Each path below is one point turned by a fixed rotation once a step. After each direction that follows a path, write how fast that rotation turns it, in degrees a step (0 if it stays still).
Each turn is a multiple of 5 degrees from 10 to 175, or 0.
Each row of a path follows its step; steps can be skipped.
path 1
step 4: [ -4.5 -17.8  -6.6 -18.3  12.6  -1.3  13.5  -3.8 -15.5   9.7  17.5  19.9
   1.8 -11.7 -30.4  -7.4 -25.1   4.8 -12.1  10.8   0.8  -3.5   8.2   9.1
  -9.2 -22.6  26.3 -14.5 -28.5   2.4  -9.6  -5.0 -18.3 -13.6  -4.1  -1.8
  19.9 -28.5   8.5   9.7  -5.6 -17.8 -17.7  -2.2  11.1  24.4 -17.3  -3.3
  -9.0   6.7  -5.2  -9.5   6.9  -5.7   9.6   2.0   3.1  16.2  -0.7  15.8
 -10.8   7.2]
step 6: [-11.9   1.0  14.5  -5.5   5.2  11.3 -28.6  24.0  17.9 -14.4  16.6  -3.2
  -0.2  -8.5  -3.2   0.0  17.1  -8.9 -13.5   9.1  -6.5  15.1   1.8 -16.6
   2.7   6.4   7.3   2.8  -0.7   2.5  -0.5  -7.6  16.2  20.8  10.3  -4.0
  -5.9   1.8  22.9 -16.6  -2.5  -8.1   0.1  16.8  -6.9 -32.6 -19.0   8.8
 -12.4  13.1   9.7 -25.9  23.6  20.2 -10.3  -5.7  20.0 -10.0   3.4  12.1
  22.2  10.6]
step 11: [-11.8   3.3  16.0  -1.5 -12.2 -27.8  13.9  -1.8  -8.3  -0.7  12.9   3.6
   9.2 -24.3   7.7  -9.9   9.6  -5.8  -3.2  -1.9   1.6   7.7   1.3  27.5
  12.3  17.3 -21.2  -8.1  -8.3   9.8  -2.3 -26.7  -8.5  12.9  35.0 -23.9
 -27.8  16.1  -5.9  -9.4  -4.0  10.5  10.9  -9.3  -6.3  -4.5   3.5  -2.0
 -16.2  11.0 -16.7 -18.0  -5.9  -8.0  -1.1 -15.2   4.9 -21.3 -11.5  15.4
  -9.4   7.9]
step 13: [  7.5  16.3 -15.9   6.6  20.0  32.8 -17.9  -8.3  -3.3  14.7  10.3  -6.6
  12.3  -5.1   1.0   0.8 -17.9  25.4  26.0  -5.2  -5.9   0.9 -18.0   9.4
 -15.6  -1.2  20.0  21.5  -2.0   7.9   3.8  11.0  -8.3  18.6  11.6  -3.2
  -4.7   7.0 -15.9  14.4   3.0 -22.4  -1.1 -19.3  22.0  -0.7  11.6  10.0
   1.9  29.7   4.4   5.7  -8.1  -9.3   5.8  10.9  11.0  -8.6  26.1   1.1
 -10.6  -9.7]
step 17: [  9.9   8.0  17.3 -10.7  12.5   1.3 -15.5  -6.2 -10.0   9.3  10.1   3.2
  15.2 -11.0  -4.7  17.7   0.5   6.6   5.2  -7.5  15.1   6.3   7.7  22.3
   2.0 -17.5  16.7 -37.6 -11.4  29.4  -9.2   7.7  -8.8  24.9 -10.9   7.0
 -33.9  -1.1 -10.6  13.8 -21.2  -5.1   5.1   2.0   3.5   0.7 -10.5  31.1
   1.4  11.5  -4.1  19.6   2.5   2.5 -13.1   0.1 -10.7   0.6   3.8  -2.5
  18.7 -10.7]
step 18: [-20.4  -9.7  -7.1 -12.0   2.5  -5.4 -24.1  28.8   3.5  30.9  -2.7 -27.6
   3.6  -5.1 -22.8  17.5   7.9  -5.5 -12.8   0.1 -32.2 -10.5   7.8   0.3
   3.5   1.5   6.9  14.8  -4.1   0.6  13.5  -3.2   6.0  24.5   4.6  13.5
   3.2  -9.9   5.2 -16.7  27.0  -5.0  -3.9  13.2  10.8 -15.2  -9.1   7.2
   3.0  13.1  12.1   2.1  11.6  16.9  22.4 -14.5  17.0  -5.7   8.2 -11.3
  -2.9  -6.4]
step 19: [-16.9 -27.1  18.2  24.8   5.1  -5.0  32.9  -0.4  -5.6 -30.8  -4.8   0.4
  15.5  -5.5  -3.0   2.4 -25.7  -3.6   7.6  21.6   3.8   2.4  -7.4  -0.7
 -17.8  22.8  10.9  21.8   9.4   1.0  22.1  -9.0  -1.2   5.8  11.0 -12.6
   9.1   4.4   8.7   1.9 -17.9 -12.2   4.8  25.8  25.6 -18.2   6.8  -4.4
   5.8  11.5   6.0   9.3   3.4   9.4 -11.3   6.7  -2.5 -16.2   5.5   6.0
   6.4  -3.7]
step 21: [ 22.9   8.0   0.5   0.3  -9.8   6.2 -10.8   0.2 -15.6   7.4   6.6   5.6
  -3.6 -10.0 -17.8   3.1 -23.8 -17.7  -6.4  -2.8   7.7   6.7   2.0   8.2
  30.6  -3.0   6.8 -10.1  16.0  -5.5  14.5  -2.0  -2.3  31.6 -26.5  -5.9
   1.3 -13.9   7.2  16.2   0.4   4.2  12.1 -17.7 -10.9  -1.9  -4.7   9.3
   8.1  25.5   3.1   2.2  28.5 -28.9 -15.7   5.5  -1.3  17.3 -15.0  13.2
 -29.0  -0.5]
step 22: [-20.1 -20.9 -23.3 -17.8  11.4  15.3 -14.3  -9.9 -10.2  -3.2  -7.8  11.7
  10.0 -10.4 -10.8  -3.9   6.2 -18.9   4.2  16.8   0.5   8.9   3.9   2.8
 -26.9  -0.4   6.3  -2.4 -21.6   5.8   0.6 -15.7  18.3  33.6  11.2  26.9
 -27.1  18.3  17.4  -3.9   9.8   9.8 -15.8 -18.6   5.0   5.4 -15.7 -12.4
  -3.6 -11.7   9.4  -4.9  14.9   5.2  -0.8  -1.7  15.0   4.8 -13.5  -4.2
  11.7  -7.8]
Directions:
[-4.9 -1.3  0.6 -5.5 -1.0  6.8  2.8 -2.0  1.6 -2.1 -1.0  3.0 -0.5  0.2
  6.0  1.0 -1.1  1.0 -0.3  6.0 -3.0 -4.2  0.5 -3.5 -4.7 -2.2  1.6  1.4
  8.0 -0.7  2.7 -1.4 -3.0 -3.6 -5.0  0.9 -9.0  3.3 -1.4  0.2  3.5  0.5
  0.1  0.6 -0.6 -1.8 -3.7  2.7 -1.3  1.8  3.2 -4.2 -0.5  6.4 -4.5  2.6
 -0.3 -1.9  1.0 -2.6 -8.2  4.7] => 110
[-6.3  2.3  7.7  7.4 -0.3 -3.3  7.0 -0.6 -3.1 -0.6 -1.7  0.6 -5.6  3.5
  2.8  2.1 -4.2  6.3 -1.7 -1.3 -0.7  2.5  4.4 -1.0 -3.7 -2.6 -5.6 -0.8
  0.7  2.2 -1.4 -7.4  1.0 -1.6 -0.8  0.8  2.0 -1.7  0.9 -0.9  1.9 -2.2
 -1.7 -2.3 -1.0  6.2 -3.5 -1.5 -1.2 -1.9 -1.3  0.8  5.2 -1.5  4.4  2.6
  2.5 -8.9  1.3  3.0 -0.5 -0.5] => 90
[-5.6  1.7 -2.7  2.2 -7.5  4.3  2.6  0.0 -0.1  0.1 -1.6  0.0  4.5  0.8
  0.7 -2.6 -1.7  2.0 -0.2  0.2  3.6 -0.1 -0.6  3.1  0.0 -1.3  2.1  7.1
  0.9 -3.6  2.3  1.4 -0.7  2.4  2.3 -2.4 -3.2  8.5  6.5  0.8 -5.7  5.2
  4.4 -4.0  2.8  1.3 -2.8 -7.3 -1.3  5.7  1.2  8.3 -1.3 -2.9  4.7  1.7
 -0.7 -1.9 -3.1 -1.7  1.8 -0.4] => 130
[  1.3   4.5   4.5   2.1  -1.5  -2.5   3.0  -4.4   0.8   0.7   1.7  -7.2
  -3.3 -11.4   3.4  -3.2   7.7   0.1  -2.7  -3.3   0.2  -5.3   3.3   0.2
   1.5  -3.3  -0.4  -5.0   3.3  -1.2   1.4   6.3   0.7   2.6   0.5  -1.8
   0.1   3.3  -2.0  -0.9  -2.8   0.2   2.1   3.0  -4.5  -1.6  -4.3   3.6
   0.8  -1.6  -4.2   2.6   2.3   3.8   5.2   1.2   2.5   0.5  -4.2  -3.5
  -2.9  -1.1] => 120
[-4.4 -3.0  4.3 -1.9 -1.2 -1.7 -0.4  2.5 -5.0 -1.1 -8.3 -8.7  0.5  1.8
  3.3 -3.9  1.9 -1.9 -1.5 -3.0 -0.9  1.5 -2.9 -1.7 -1.2  4.8  3.6 -5.5
  3.3  1.0 -6.0 -1.6 -1.9  0.1  2.4 -2.6  1.2  5.1  7.0 -0.9  1.3 -8.1
 -0.5 -2.8 -1.0 -5.4 -2.2 -2.9  3.7 -0.6  5.2 -4.0 -4.3 -1.1 -0.3  0.5
 -0.1  2.8  2.9  0.0 -0.1 -3.9] => 85
[ 6.3 -4.2 -0.4 -2.2 -4.1 -0.6  2.7  7.8  0.2  0.4 -6.7 -6.4 -3.4  0.3
 -0.5  4.2  3.3 -1.1  0.6  0.4 -1.7  2.1  1.3 -5.3 -1.8  2.0 -0.7  2.8
 -1.7 -2.3  3.0 -3.1 -3.7 -3.9 -5.6 -1.3  0.0 -0.4 -4.4 -0.8 -7.0  4.7
  3.1 -2.1 -1.4  3.0  2.4  1.8  6.3  1.8  0.7  3.1  3.0  0.4 -3.6 -0.7
 -0.9 -2.5 -4.5  3.2 -3.8 -7.9] => 160
[  4.1   5.8   0.8   1.0  -0.5  -1.7   0.3   4.0   1.7   2.3   3.3  -3.5
  -3.4   2.7  -0.2  -3.3   0.5   0.0  -3.1  -3.6  -1.7  -2.0   0.0   0.6
   5.7   2.3   5.7   5.2  -1.6  -7.0   1.9  -3.2   1.2   3.1   4.4  -1.3
   3.3   1.6   0.5  -1.4   2.3   2.4  -4.3 -10.1   2.8  -1.3  -1.3   7.4
   0.9   2.8   0.4  -3.9  -2.0   3.9  -1.1   1.2  -1.8  -6.2   3.7   2.5
  -3.9   6.5] => 145
[-0.3  0.4  3.6 -1.3 -1.7  0.1  0.6 -7.1 -6.0 -5.0  1.9 -3.4 -2.6  2.8
 -4.6 -3.2  1.3 -2.3  2.9  3.5  3.2 -4.5 -3.9 -3.1  3.0  3.9  2.1  0.8
 -2.8  3.1  4.8 -0.9  5.0 -4.4 -7.2 -2.4  3.7 -2.5  1.0  6.2  0.5  3.5
  2.8 -2.7 -1.1  5.8 -5.4 -3.0  0.7  1.0 -1.7 -1.6 -4.9  0.3  2.2 -2.8
  5.2  4.8  1.2  4.1 -3.1  2.8] => 65
